In the rows, 128 means zero.
A single turn carries every row of the set below to another of its rows. Some are shown first; where does it send the rows asked next?
Togav: [132 139 152 102 136 100 128 116 152 106 121 109 120 122 121 114  94  99
 106 143  97 128 123 122 110 127 144 117 109  99 127 123 122]
dad: [137 101 131 139 124 134 100 120 131 117 112 151 135 173 130 132 145 121
 112 110 100 136 138 118 133 135 117 112 156 118 143 127 154]
zazir: [ 96 115 143 150 137 177 149 141 106 134 127 115 122 143 120 107 143 143
 107 164 108 111 126 123  89 148 132  89 118 113 127 118 148]
govof: [139 128 118 146 123 148 156 123  94 125 101 121 138 113 156 164 124 143
 128 168 109 127 117 108 130 125 123 127 144 110 116 136 149]
sarev: [112 101 142 146 138 174 149 127  99 135 118 108 110 142 122 124 140 136
 106 169 105 118 133 122  88 149 131 106 118 116 123 107 160]
pani: [134 140 148 105 132 103 129 122 152 105 121 116 133 113 118 116  93  96
 106 140  95 135 131 125 109 134 146 110 114  99 132 128 116]
tovav: [113 106 138 133 151 176 169 119 100 138 128 117 126 138 124 142 143 117
 100 158 121 121 137 154  89 154 141 108 140 136 127 113 150]
Luv: [139 102 129 120 119 121 118  96 102 142 135 149 138 175 140 116 148 123
 109 103 106 136 149 115 118 133 108 118 145 133 124 126 152]
bigop: [127 123 140 135 125 117 114 126 110 139 118 161 133 185 129  98 154 120
 119 122 101 131 138 131 130 130  95 109 147 126 140 130 139]
vib: [106  98 136 143 133 167 161 132  94 136 112 121 123 122 113 131 142 128
 105 175 105 121 131 140  88 150 135 102 123 123 134 118 148]
ribaz: [127 123 142 126 137 124 132 119 126 118 107 124 100 111 147  98 122 128
 134 133 125 117 146 130 118 118 156 169 108 136 121 176 139]
meva: [116 108 137 150 146 179 159 134  99 129 118 119 129 133 116 129 142 118
 108 162 107 130 148 144  86 162 134  98 136 124 130 114 147]
Bagun: [133  85 124 115 108 120 114 101 121 131 119 152 133 157 129 150 148 132
  98 113 109 128 124 119 126 121 126 117 148 130 142 134 154]
tet: [130 138 144 141 140 142 120 129 129 113 113 125 110 122 146  70 119 127
 143 120 119 122 162 123 119 134 148 154 114 129 115 173 132]
solop: [129 103 139 122 133 110 113 112 115 139 113 147 113 185 136 130 150 119
 113 128 105 128 120 130 136 117 107 129 145 129 138 126 157]
netep: [135 105 124 127  99 126 118 117 115 131 130 166 156 156 123 118 151 130
 106 106 101 132 143 119 120 136 115  96 152 128 140 141 135]
Daru: [140 128 142 134 148 144 125 123 132 107 108 120 107 117 149  99 116 121
 141 118 125 128 163 129 122 133 155 165 124 131 120 170 139]
Fupa: [124 121 139 122 133 131 136 124 132 115 113 131 117 101 144 107 119 128
 129 122 136 119 145 139 119 123 166 158 121 145 129 186 131]
mifud: [128 153 122 129 134 150 176 118  97 142 136 128 157 134 163 148 133 137
 117 143 141 115 118 133 128 121 122 115 162 135 112 150 129]
lefe: [128 149 156 106 140 101 127 122 154 107 127 111 121 134 124 101  95 101
 110 140  98 127 123 123 112 129 139 113 109  97 125 125 118]
nat: [133 126 144 124 139 139 132 111 130 117 123 117 106 120 154  95 119 127
 131 113 132 116 153 124 117 123 157 164 116 138 114 177 138]
sipo: [124 135 137 139 135 136 128 145 131 109 101 135 117 101 136  85 120 126
 140 130 122 123 153 138 123 129 153 149 119 129 134 185 123]
bak: [120 105 131 131 117 118 109 133 128 128 103 164 133 165 120 132 154 127
 108 129 105 126 114 134 136 121 114 109 151 125 156 140 144]
vaf: [130 153 155  94 144  98 136 111 148 117 141 110 128 136 129 101  95  96
 103 132 110 126 127 132 107 129 142 114 113 110 120 129 113]
vov: [120 132 140 126 124 129 135 131 130 120 117 133 119 105 144  81 123 136
 130 125 131 112 143 131 117 119 155 149 110 139 125 189 124]
Dugug: [118 151 132 139 141 151 151 119 106 138 132 110 129 158 169 130 130 153
 124 152 133 105 102 108 134 113 114 122 143 115 102 134 145]
katur: [137 143 149  93 135  98 139 108 145 112 134 118 137 114 125 116  96  93
 100 131 105 133 134 133 104 134 148 114 119 111 125 128 114]
tonop: [ 91 110 146 133 140 175 158 126 107 142 138 111 114 149 127 119 147 143
  96 160 127 101 112 135  89 139 139  97 119 125 123 120 152]
navum: [122 168 130 146 140 162 160 132 107 137 139 125 152 155 164 119 132 143
 126 137 135 111 120 121 129 127 112 104 160 121 106 141 129]
rekod: [142 141 146 100 136 105 131 110 149 105 127 113 134 116 121 117  93  91
 105 132  99 139 138 127 107 138 148 114 118 106 127 124 119]
biz: [123 152 156  97 139  95 134 120 151 116 133 113 126 131 126  98 100 102
 103 138 107 122 120 130 113 123 141 109 108 105 125 131 114]
met: [124 106 132 112 110 102 130 109 100 154 124 161 139 167 131 116 156 127
 105 125 110 120 128 135 124 116 103 115 140 140 138 141 141]
Laz: [ 99 117 137 136 146 177 168 132 108 137 136 123 135 141 118 125 145 124
  96 151 126 114 130 156  88 151 141  92 142 136 131 126 137]
lum: [113 151 126 151 120 150 146 141 108 132 113 123 138 138 155 130 133 160
 128 168 118 105  96 105 137 114 114 106 136 108 116 146 138]
Gune: [129 139 141 139 137 147 127 135 136 105 119 132 126 114 145  80 118 126
 136 109 128 122 160 132 118 135 159 144 126 133 126 182 124]
nena: [135 153 150  97 138 101 141 113 148 114 141 117 140 127 125 101  96  94
 104 127 107 129 134 133 105 134 142 108 120 110 123 130 109]
nal: [140 144 113 151 121 160 161 134  95 124 110 134 163 109 148 152 128 133
 130 155 112 133 136 123 128 138 121 110 160 118 121 143 130]
vifep: [104 117 149 139 152 188 158 124 113 136 144 110 123 160 129 114 142 130
  99 145 127 111 130 138  89 153 140  95 137 127 119 115 145]
Fodo: [134 145 124 164 131 159 139 136 105 119 105 118 133 136 158 138 125 150
 137 161 105 126 121  93 135 129 112 117 140  96 111 128 150]
kofu: [148 147 121 139 142 161 166 111  94 130 125 122 154 132 164 154 126 127
 126 137 125 134 143 123 125 138 120 124 166 126 106 134 139]

sipo goes to Gune
Laz goes to zazir
lum goes to nal
Now find these:
vaf goes to Togav
solop goes to Bagun

A single turn carries every row of the set below to another of its rows. Some are shown first; where does it send the rows asked next?
bef: [122 130 115 116 140 111 137 135 111 174 130 122 160 155 116 155 131 114
  87 128]
simib: [ 98 143 130  94 137 121  93 133 159 107 125 125 150 128 138 145 111 125
 145 156]
dok: [129 117 130 107 123  94 111 121 115 161 141 115 158 151 123 144 136 138
 101 149]
san: [116  93 125 142 143 152 117 123 117 122 131 146 159 160 144 139 136 141
 106 116]
zum: [117 143 137  99 167 101 111 115 168  90 124 144 162 139 141 145 132 128
 109 149]
kos: [118 126 113  87 155 104 113 108 149 114 151 122 155 126 171 130  91 151
 117 143]
Neris: [121 141 113 119 130 113 130 145 111 155 142 125 141 145 104 161 136 105
  86 130]
Dugoz: [ 96 142 103 144 172 112 110 132 159 127 105 144 152 131 133 151 123 104
 125 115]
Lato: [144 139 128  93 179 112 141 116 137 126 124 111 137 133 107 148  87 104
 123 118]
lafo: [131 142 161 138 146  91 111 113 123 126 119 110 134 117 122 131  95 131
 128 117]
Logur: [116 163 125 110 164 100 138 130 102 103 131 107 163 130 125 175 102 127
 133 120]
zotun: [120 106 115 115 159 149 133 132 131 108 149 129 172 172 146 173 118 142
 122 124]
Vel: [139 120 148 136 149 105  98 126 132 131 114 119 111 112 143 117 106 131
 110 116]
sok: [135 137 140  88 178 118 132 129 137 116 128 110 126 142 131 180  85 111
 101 133]
koti: [137 119 143 140 160  93  95 117 133 128 113 120 115 116 140 127 110 134
 108 118]
Gumuv: [109  91 119 140 139 154 110 130 116 130 129 142 154 154 144 142 134 143
 114 116]
keso: [115 126 118  89 153  94 108 114 138 106 156 129 148 127 174 138  94 153
 119 143]
pem: [145 131 134 106 138  86 120 136 123 152 136 126 159 151 129 142 142 143
 102 160]
rad: [140 131 128 110 127  93 117 135 128 161 135 112 163 147 126 142 133 141
 117 159]
mave: [ 73 146 103 126 159 134 114 117 134 121 129 152 138 111 140 144  92 119
 116 119]
fida: [ 87 142 106 135 155 123 130 126 124 128 137 134 137 116 162 152  91 111
  90  96]
kek: [135 116 129  97 129 100 115 122 114 160 139 124 158 150 122 140 141 141
  96 150]
maz: [119 135 106 124 145 111 130 134 121 163 132 125 149 142 101 158 140 110
  83 130]
zolev: [129 160 120  86 179 125 154 140 114 119 121 121 162 116 128 145 113 129
 116 123]
Mok: [ 90 153 116 128 157 120 132 111 136 100 137 163 140 128 146 134 101 108
  90 113]
bigo: [123 103 111  98 162 159 131 142 131 116 144 138 167 164 146 164 122 137
 124 130]
resip: [126 138 119 109 153  98 108 128 100 105 128 131 133 102 124 124 134 143
 133 113]
Bize: [112 101 124 109 158 155 126 124 124 122 133 132 173 172 143 172 121 145
 112 138]
Telu: [141 140 117 131 141 104 128 106 123 102 127 108 159 116 122 109 114 133
 123 111]
Keb: [106 144 120  92 150 112 118 129 143 105 142 148 146 136 174 125  89 134
 137 143]
meka: [137 141 158 114 170 102 115 123 124 135 112 131 127 105 123 118 113 138
 117 116]
fil: [130 142 135  89 176  99 124 131 115 114 135 122 119 133 112 167  96 107
 130 118]
kitik: [105 105 133 144 144 151 105 133 119 119 134 145 161 138 140 145 141 156
 115 115]
tazus: [ 89 141 102 128 169 126 130 128 124 131 132 141 132 110 156 148 102 118
  86 100]
Vapab: [127 135 129  87 180 120 125 133 137 125 124 106 123 135 127 181  84 116
 109 134]
vud: [106 150 126 123 149 119 123 152 141 107 118 154 131 140 149 137 124  85
 117 112]
Tuda: [115 109 136 146 135 157 118 128 130 115 134 138 165 144 146 134 134 146
 108 115]
num: [114 101 130 103 151 163 128 135 122 122 137 135 167 169 146 165 121 144
 113 136]
bufav: [103 136 109 109 174  93 112 106 151 108 135 147 160 141 166 139  92 147
 130 140]
tisov: [119 127 118 112 141 108 132 141 102 172 135 126 148 153 117 161 135 118
  90 129]

Neris goes to zotun
meka goes to mave
Now find these:
simib goes to Telu
Vel goes to fida
dok goes to san

A single turn carries every row of the set below to another of its rows. Some are shown first; where does it send the rows asked next?
mipar: [110 138 129 114 111  88 134 163 143 124 105 135 111 121 121 128 121 163
 122 126 107 103]
Kisar: [177 145 149 114 116 112 150 106 122 121 127 116 123 132 120 153 137 159
 119  98 113 125]
zimos: [133 165  97 117 111 126 143 143 113 155 116 155 109 121 108 130 131 143
 115 116 100  97]
Vupa: [164 145 149 115 120 102 138  94 105 116 132 109 123 141 118 146 144 156
 127  98 126 129]
Kebu: [187 159 138 147 103  97 113 116 109 129 136 131 122 135 125 125 143 162
 128 114 126 156]
sosu: [101 149 118 137 134 100 114 148 118 139 116 146  97 117 120 114 136 186
 143 136 125 121]
tif: [141 136 156 142 105 140 105 146 173 120 124 142 126 121 129 134 144 160
 128 123 101 126]
Bito: [107 147 116 125  98  96 121 125  76 150 127 139 121 121 123 112 143 142
 108 104 122 114]
Koga: [ 91 139 122 102 117  77 151 136 138 119 134 127 118 124 107 112 143 139
 144 112 140 129]
zagus: [165 163 127 139 139 111 142  96 129 130 160 128  97 146 101 138 136 157
 121 118 133 144]
savu: [125 155 129 118  96  95 142 158 153 144 111 154 103  88 117 120 121 154
 146 104 103 141]
Gekid: [142 149 147 140  97 153 138 124 119 136 138 138 121 104 108 136 138 135
 187 124 124 139]
mov: [121 121 165 149  86 120 142 119 140 131 154 124 117 110 111 140 107 122
 116 119 122 124]
muz: [ 95 156 131 124 101  76 111 133 113 134 120 136 103 109 118 107 134 154
 163 108 129 149]
Bamol: [112 120 165 153  87 114 127 112 125 128 154 118 115 119 113 135 109 125
 121 124 128 123]
lifum: [114 149 143 145 118 122  75 105 144 116 129 126 117 147 112 116 143 148
 153 124 129 134]
bom: [172 163 131 146 135 114 131 107 127 131 146 130  93 146 109 144 127 169
 112 125 119 132]
guril: [136 123 113 154 122 131 132 106 135 138 130 137 146 128  96 108 129 138
 139 145 157 118]
Nabi: [120 133 157 147 119 133  81 112 149 124 112 130 119 125 125 129 135 170
 127 117 112 117]
zitim: [107 166  95 114 117 111 139 117  91 147 137 141 111 132 100 115 148 129
 136 110 129 116]
togi: [109 150 110 120 135 108 163 145 153 144 136 155 104  99 105 111 146 163
 148 117 132 141]
gal: [146 122 115 157 119 137 130 117 141 141 119 142 144 124 100 114 121 145
 129 149 144 109]
vur: [142 148 150 148  94 153 121 129 108 135 128 136 118 108 114 139 132 146
 184 132 119 129]
loka: [119 134 146 127 123 135 132  97 177 126 142 134 130 113 107 121 154 139
 142  93 131 146]
muna: [128 147 111 115  96 111 161 137 117 157 132 153 125 100 115 119 141 131
 100  93 110 120]
Tam: [124 168 116 136  93 114 120 157  87 150 136 153 100 121 126 125 140 148
 117 124 101 116]
guv: [120 168 110 121  98 113 155 143 106 150 162 153 107 113 111 117 156 124
 130 105 119 140]
Bavob: [111 137 152 135 113 122 106 111 149 112 154 127 131 133 117 114 169 139
 154 111 141 153]
Laf: [142 150 137 133 113 141 124 124 196 127 130 146 121 121 105 128 138 136
 141 111 110 137]
faki: [193 159 135 139 103 102 135 117 127 131 144 137 125 125 120 126 146 152
 129 107 126 164]

Nabi goes to tif
muna goes to guv
Now find these:
faki goes to zagus
Gekid goes to guril
savu goes to togi

A single turn carries every row of the set below to another of its rows. Some are shown first; where does it send the rows asked next?
Viger: [119 108 132 142 115 127 176 128 137 122 146 136]
kesif: [118 156 143 145 134 121 118 117 109 135 108 107]
led: [102 109 161 129 107 117 132 140 144 134 144 151]
bog: [125 144 106 131 146 125 183 145 133 134 139 133]
dinag: [130 145 101 130 149 130 169 149 142 124 130 147]
zeso: [113 121 108 134 124 117 173 159 130 132 157 145]
Tuvev: [127 165 112 133 164 130 133 137 135 113 113 137]
dakik: [117 155 129 153 163 123 115 134 121 106 119 115]
Lep: [ 93 117 128 138 115 104 140 157 110 131 166 134]
zadi: [125 130 144 118 103 108 157 146 150 146 135 151]
tesuz: [133 160 112 145 168 130 152 134 134 120 122 125]
didi: [134 139 124 117 157 108 118 141 151 111 110 148]
kato: [ 90 137 139 141 130 105 104 146 102 121 149 123]
ser: [101 124 120 126 119 113 177 153 118 132 154 131]
zodo: [134 141 133 131 127 139 177 129 143 117 121 136]
tilep: [103 100 137 152 112 112 147 122 118 130 153 122]
dipo: [ 84 119 137 136 113 106 140 153 105 117 151 120]
kika: [121 129 141 157 151 116 107 111 118 136 113 153]
zasug: [101 109 160 149 132 119 106 123 127 131 133 152]
ruge: [103 123 141 154 123 109 118 116 103 138 134 107]
mif: [ 92 136 143 149 135 111 109 144 107 104 134 114]
vadu: [115 116 141 135 134 106 135 159  99 154 158 156]
ruvet: [138 117 114 127 157 122 142 156 157 132 125 152]
razo: [122 150 143 114 144  94 103 137 119 110 120 148]
Fozup: [134 164 139 133 138 136 148 124 130 124 101 122]
zamov: [143 148 124 147 146 108 131 116 126 148 105 154]
Fidep: [127 105 122 135 145 120 150 164 132 155 148 156]
kopa: [145 149 126 128 122 104 157 133 141 154 114 152]
mak: [107 161 132 139 155 118 101 137 115 112 121 125]
Bilog: [113 139 151 123 133  93 112 145  93 133 143 151]

Fidep goes to ruvet
dakik goes to mif
kika goes to zasug
Now find these:
kesif goes to ruge
Lep goes to zeso

